In the rows, 128 means zero.
Each path is a new rotation, seen through one point. The rows after it are directions, each followed by how far the rotation turns it, in degrees each step (0 if it stays put).
Each turn is a multiple of 5 degrees from 10 to 175, or 0.
Each row of a path follows its step; steps can be skipped.
path 1
step 6: [129 128 136 139 131 126 113 134 130 132 124 122 121 111 133 133 137 127
 119 138 119 132 126 125 131 130 139 129 127 123 127 131 129 131 128 132
 113 118 130 133 127 116 129 132 133 123 125]
step 7: [127 121 137 133 123 129 123 137 123 126 113 116 131 121 121 130 127 122
 129 136 131 136 131 127 132 121 144 141 130 117 123 130 118 125 128 120
 125 120 132 132 129 120 131 122 132 130 125]
step 13: [122 124 126 135 127 137 117 132 131 118 123 115 117 120 128 118 121 123
 116 139 118 133 129 119 134 134 137 138 126 122 132 125 129 134 127 128
 124 121 125 120 132 127 133 131 131 135 126]
step 14: [127 122 117 138 128 134 124 132 131 121 115 122 122 127 119 132 133 122
 114 134 133 131 124 124 128 130 137 131 131 117 130 127 124 122 119 129
 129 116 126 128 118 127 128 115 124 131 116]
step 20: [136 130 132 143 124 127 124 122 134 122 127 128 124 122 130 130 129 130
 122 139 118 134 133 110 128 134 138 125 130 119 136 135 120 124 128 130
 122 120 124 120 130 124 135 129 115 128 120]
step 21: [122 127 135 138 127 132 115 138 130 122 117 133 122 133 128 136 132 131
 125 142 138 139 123 114 131 129 130 129 128 125 131 131 118 127 131 130
 122 123 133 135 125 114 130 128 130 128 115]
step 30: [126 119 114 137 135 127 120 131 130 118 123 130 119 119 112 122 124 137
 125 132 127 134 125 111 123 126 134 131 124 122 125 132 125 127 129 128
 133 119 132 119 138 124 126 134 125 132 123]
[129 129 129 127 128 129 127 125 125 126 127 130 126 131 129 127 127 128
 127 126 130 132 131 124 132 127 127 131 130 131 128 129 127 129 130 130
 125 127 128 128 131 129 125 125 128 129 131]
85
[125 129 127 132 128 125 128 130 128 125 129 129 130 125 128 127 128 129
 126 130 126 123 130 127 129 128 126 127 128 129 132 130 130 128 132 127
 124 128 127 125 129 128 127 127 128 129 131]
100
[126 129 129 129 130 129 125 130 129 131 131 131 128 129 130 128 128 124
 128 128 130 127 131 126 128 130 129 127 130 129 125 128 128 126 127 125
 126 128 131 129 127 127 128 130 130 123 131]
65
path 2
step 0: [127 121 117 141 128 139 123 125 123 127 129 124 122 115 127 131 128 124
 136 120 130 130 121 131 132 137 131 126 131 135 125 121 136 135 124 140
 129 126 119 132 128 117 128 124 126 112 127]
step 4: [130 117 128 138 130 120 128 134 122 136 131 133 132 130 135 130 126 120
 135 122 130 137 125 127 129 135 136 137 132 130 134 119 132 113 133 137
 131 110 120 135 123 124 121 126 129 123 130]
step 6: [120 125 131 132 127 124 125 127 128 127 134 120 124 123 116 121 134 119
 125 123 123 128 133 119 129 119 126 139 132 131 134 123 127 135 127 142
 117 138 128 117 133 123 129 146 122 130 132]
step 13: [128 130 127 141 114 126 140 141 125 136 119 133 132 134 131 141 124 120
 126 123 123 128 122 128 128 129 132 125 132 134 140 123 122 117 132 131
 138 118 124 133 118 125 131 126 127 131 123]
step 20: [126 128 136 126 122 131 128 124 124 113 119 119 115 119 134 135 127 124
 120 130 136 133 128 113 133 125 128 139 122 127 120 128 143 134 127 131
 130 128 129 135 132 131 123 140 132 124 137]
step 23: [117 121 127 142 122 129 126 130 124 131 127 120 125 131 125 127 137 134
 134 118 127 125 114 127 122 129 116 136 128 136 132 115 119 129 134 134
 117 129 125 130 122 124 137 120 124 131 128]
step 25: [134 123 119 128 119 116 134 132 134 125 126 120 126 124 128 124 130 135
 132 126 130 135 131 110 129 119 140 129 133 144 133 130 131 131 130 133
 139 131 128 125 127 140 118 131 126 122 128]
[130 125 132 125 125 128 128 126 129 126 129 131 129 126 131 130 132 127
 129 128 128 127 126 128 127 125 130 130 127 128 126 128 129 131 130 129
 129 126 129 127 131 130 127 124 126 128 129]
85
[129 126 131 130 128 125 128 130 126 130 127 127 127 128 128 126 132 127
 126 129 128 129 129 129 129 130 124 130 129 129 131 127 124 124 133 128
 130 127 126 127 130 129 128 129 126 132 130]
40
path 3
step 2: [121 124 122 138 132 129 120 124 131 116 133 129 133 137 136 132 123 125
 141 134 131 125 139 129 129 139 136 133 129 134 122 131 144 119 128 134
 120 128 139 130 126 115 133 125 133 128 123]
step 3: [121 140 121 125 123 129 136 126 121 120 132 135 131 119 123 124 134 128
 127 121 131 139 127 135 113 120 136 130 135 120 125 135 115 129 123 136
 126 125 122 121 130 122 128 138 135 130 125]
step 5: [122 128 139 140 137 123 127 122 133 122 131 126 130 122 134 128 131 135
 123 128 141 131 128 128 133 133 145 121 113 130 126 139 126 124 123 133
 132 119 137 139 127 125 123 121 125 124 126]
step 9: [123 122 126 129 123 132 135 142 125 117 131 125 128 133 120 124 120 127
 122 127 129 125 128 128 128 130 122 119 140 120 139 124 131 142 129 123
 118 138 123 135 128 129 123 145 121 134 127]
step 16: [125 135 134 130 135 127 146 127 145 124 127 118 127 130 134 140 134 139
 126 126 132 130 115 118 124 125 132 131 122 130 130 129 132 137 124 139
 130 127 133 129 135 124 135 122 133 132 131]
step 21: [119 128 124 138 134 130 128 131 124 126 119 136 125 135 130 131 134 124
 140 131 125 136 129 138 129 123 123 124 122 125 120 125 137 125 135 115
 125 121 140 126 114 123 134 127 139 140 125]
step 23: [128 125 122 128 128 136 121 120 125 134 123 126 147 121 128 136 122 122
 133 128 124 126 125 129 130 130 127 130 120 127 135 132 123 118 139 135
 124 128 124 131 136 138 129 135 118 145 118]
[127 129 130 126 128 128 128 130 128 127 130 128 130 132 131 127 125 127
 128 127 127 127 133 126 128 132 127 129 129 128 127 124 128 129 129 127
 129 129 128 130 129 129 124 128 126 125 126]
140
[125 129 127 128 124 127 127 129 127 131 134 130 130 127 126 129 126 127
 127 129 129 126 127 129 126 125 127 127 129 128 129 125 125 128 127 128
 131 131 126 129 127 130 129 129 125 131 128]
130
[126 130 127 128 132 124 129 129 124 127 129 131 126 128 127 127 131 123
 127 127 128 130 127 127 128 127 127 128 130 124 125 126 131 125 127 127
 128 129 127 124 130 128 129 127 128 126 127]
100
[127 125 129 124 129 128 125 130 128 128 128 129 128 129 128 132 127 126
 130 132 124 127 127 128 127 127 127 131 126 128 130 126 130 126 131 130
 129 126 127 127 128 126 127 126 131 130 125]
170
[129 127 126 129 131 130 124 125 126 128 129 127 130 131 128 127 130 127
 129 127 128 128 128 126 132 127 130 126 127 131 126 123 128 128 128 132
 126 125 130 128 126 130 128 128 126 131 127]
135
[126 128 130 127 127 125 125 130 128 128 127 128 128 131 127 125 128 130
 129 127 130 127 127 128 127 128 127 123 131 127 126 128 130 127 128 127
 128 127 131 132 127 123 130 129 131 130 126]
95
path 4
step 1: [131 127 128 114 135 134 134 132 129 135 133 116 130 122 122 131 123 126
 120 128 119 121 134 116 136 125 133 129 122 128 114 124 136 140 123 136
 125 120 118 125 119 132 129 132 128 129 138]
step 4: [131 128 130 119 133 130 137 125 121 129 128 123 121 130 127 140 124 126
 121 130 124 113 133 138 137 134 119 128 138 127 133 123 129 115 140 113
 136 124 125 122 127 120 139 124 123 129 127]
step 9: [130 121 128 124 121 124 125 119 132 133 127 126 132 134 121 123 138 123
 126 137 125 122 135 134 127 134 129 134 133 110 120 131 133 130 119 133
 139 114 115 129 136 126 131 125 125 119 135]
step 10: [128 132 125 133 149 131 125 132 139 129 121 131 114 129 124 132 126 124
 125 124 120 129 126 144 126 133 132 130 127 129 136 130 121 134 130 123
 140 112 129 129 123 130 123 128 120 122 125]
step 17: [116 131 118 139 139 120 128 115 136 123 126 122 136 133 136 130 140 131
 128 122 133 121 130 126 130 122 132 133 133 127 122 136 126 118 126 118
 134 124 116 125 131 122 126 132 139 122 126]
step 21: [136 132 132 115 126 137 136 125 131 130 136 128 132 128 111 129 124 133
 124 127 133 129 126 149 124 137 130 131 130 118 122 120 130 132 132 129
 131 115 129 133 131 135 127 136 116 122 130]
step 23: [123 122 126 129 128 144 134 133 127 113 127 122 127 123 127 141 128 127
 118 125 133 136 132 134 117 127 129 129 136 121 124 122 124 128 126 120
 134 123 121 119 128 116 134 133 142 137 122]
[128 127 128 128 127 130 131 126 129 129 126 126 129 127 128 127 134 129
 129 129 125 122 130 125 129 127 129 128 127 129 129 126 129 126 132 131
 129 127 129 129 131 130 130 127 128 128 130]
140
[130 128 127 129 129 126 127 126 128 130 126 128 129 129 132 125 131 131
 129 129 129 130 127 126 129 130 127 130 129 126 131 129 128 123 131 128
 124 130 125 127 124 124 127 129 127 127 127]
35
[127 127 129 124 126 127 130 128 130 130 124 128 125 131 130 127 127 129
 126 130 130 130 126 127 129 129 131 128 131 128 127 126 128 129 128 130
 129 126 127 130 128 130 130 132 131 127 128]
55
[130 129 127 126 126 129 126 125 127 127 131 130 130 129 131 125 124 129
 130 129 127 128 128 127 133 127 125 127 128 127 129 128 129 127 127 124
 131 125 126 130 130 129 130 127 129 126 130]
145
[128 130 127 126 125 126 124 131 125 128 126 127 126 129 129 130 129 129
 127 128 126 127 128 128 130 124 129 129 129 126 128 127 132 126 128 129
 132 130 128 128 126 127 128 128 126 132 128]
155
path 5
step 0: [127 129 126 118 121 123 135 142 132 124 109 138 123 118 134 129 134 118
 131 120 130 140 127 126 123 125 125 127 139 135 124 117 126 115 122 123
 131 128 127 129 123 131 121 128 130 129 128]
step 3: [123 125 127 129 136 123 132 140 145 122 115 133 130 118 124 119 117 122
 126 128 132 126 130 126 123 120 130 115 134 134 131 114 128 129 122 126
 132 126 117 133 127 134 129 131 125 117 121]
step 12: [128 136 128 123 125 125 142 124 126 119 113 135 128 123 136 126 133 135
 128 126 132 140 129 121 132 131 118 135 135 140 143 132 124 123 122 131
 127 129 126 125 127 120 122 142 133 134 129]
step 19: [140 133 123 126 123 120 137 131 137 126 118 149 132 121 128 124 129 131
 130 125 137 126 132 126 128 128 114 130 134 131 128 123 124 128 118 138
 127 123 130 129 125 128 124 143 133 130 125]
step 27: [131 132 124 118 127 124 138 125 129 122 111 135 121 116 126 120 128 123
 127 125 130 140 124 128 133 125 123 134 131 136 145 131 125 123 132 133
 122 128 116 132 130 121 126 140 139 132 129]
step 29: [116 121 121 137 129 119 135 136 129 120 118 133 132 130 135 129 115 124
 120 129 126 141 138 124 132 127 119 126 135 144 127 127 123 133 130 128
 125 121 132 124 124 122 122 139 126 126 128]
step 30: [117 139 120 124 119 124 141 132 131 110 121 128 134 122 129 126 128 130
 125 127 124 134 140 126 121 127 125 133 133 142 136 128 123 121 120 125
 134 122 118 129 125 131 128 137 125 123 119]
[131 128 132 126 127 129 128 130 129 131 128 129 127 128 129 129 127 130
 125 132 131 131 131 126 130 128 130 127 132 128 130 126 131 128 127 128
 125 130 126 130 127 128 127 126 128 130 127]
90
[129 131 126 127 125 124 127 128 131 129 127 127 130 126 128 128 128 126
 126 128 127 127 129 128 128 125 127 127 127 127 131 127 125 128 128 129
 131 128 130 131 123 125 129 124 125 128 129]
95
[126 131 128 125 129 130 127 127 124 125 130 126 128 131 129 130 125 129
 125 127 127 130 128 125 131 127 127 130 130 130 127 129 127 126 128 130
 131 124 127 128 128 126 128 128 127 131 128]
20
[128 126 129 129 130 129 128 124 129 125 126 126 127 127 129 126 128 130
 127 129 130 123 127 125 130 128 123 125 129 129 131 127 130 130 129 128
 127 127 129 130 127 126 129 131 127 128 127]
45
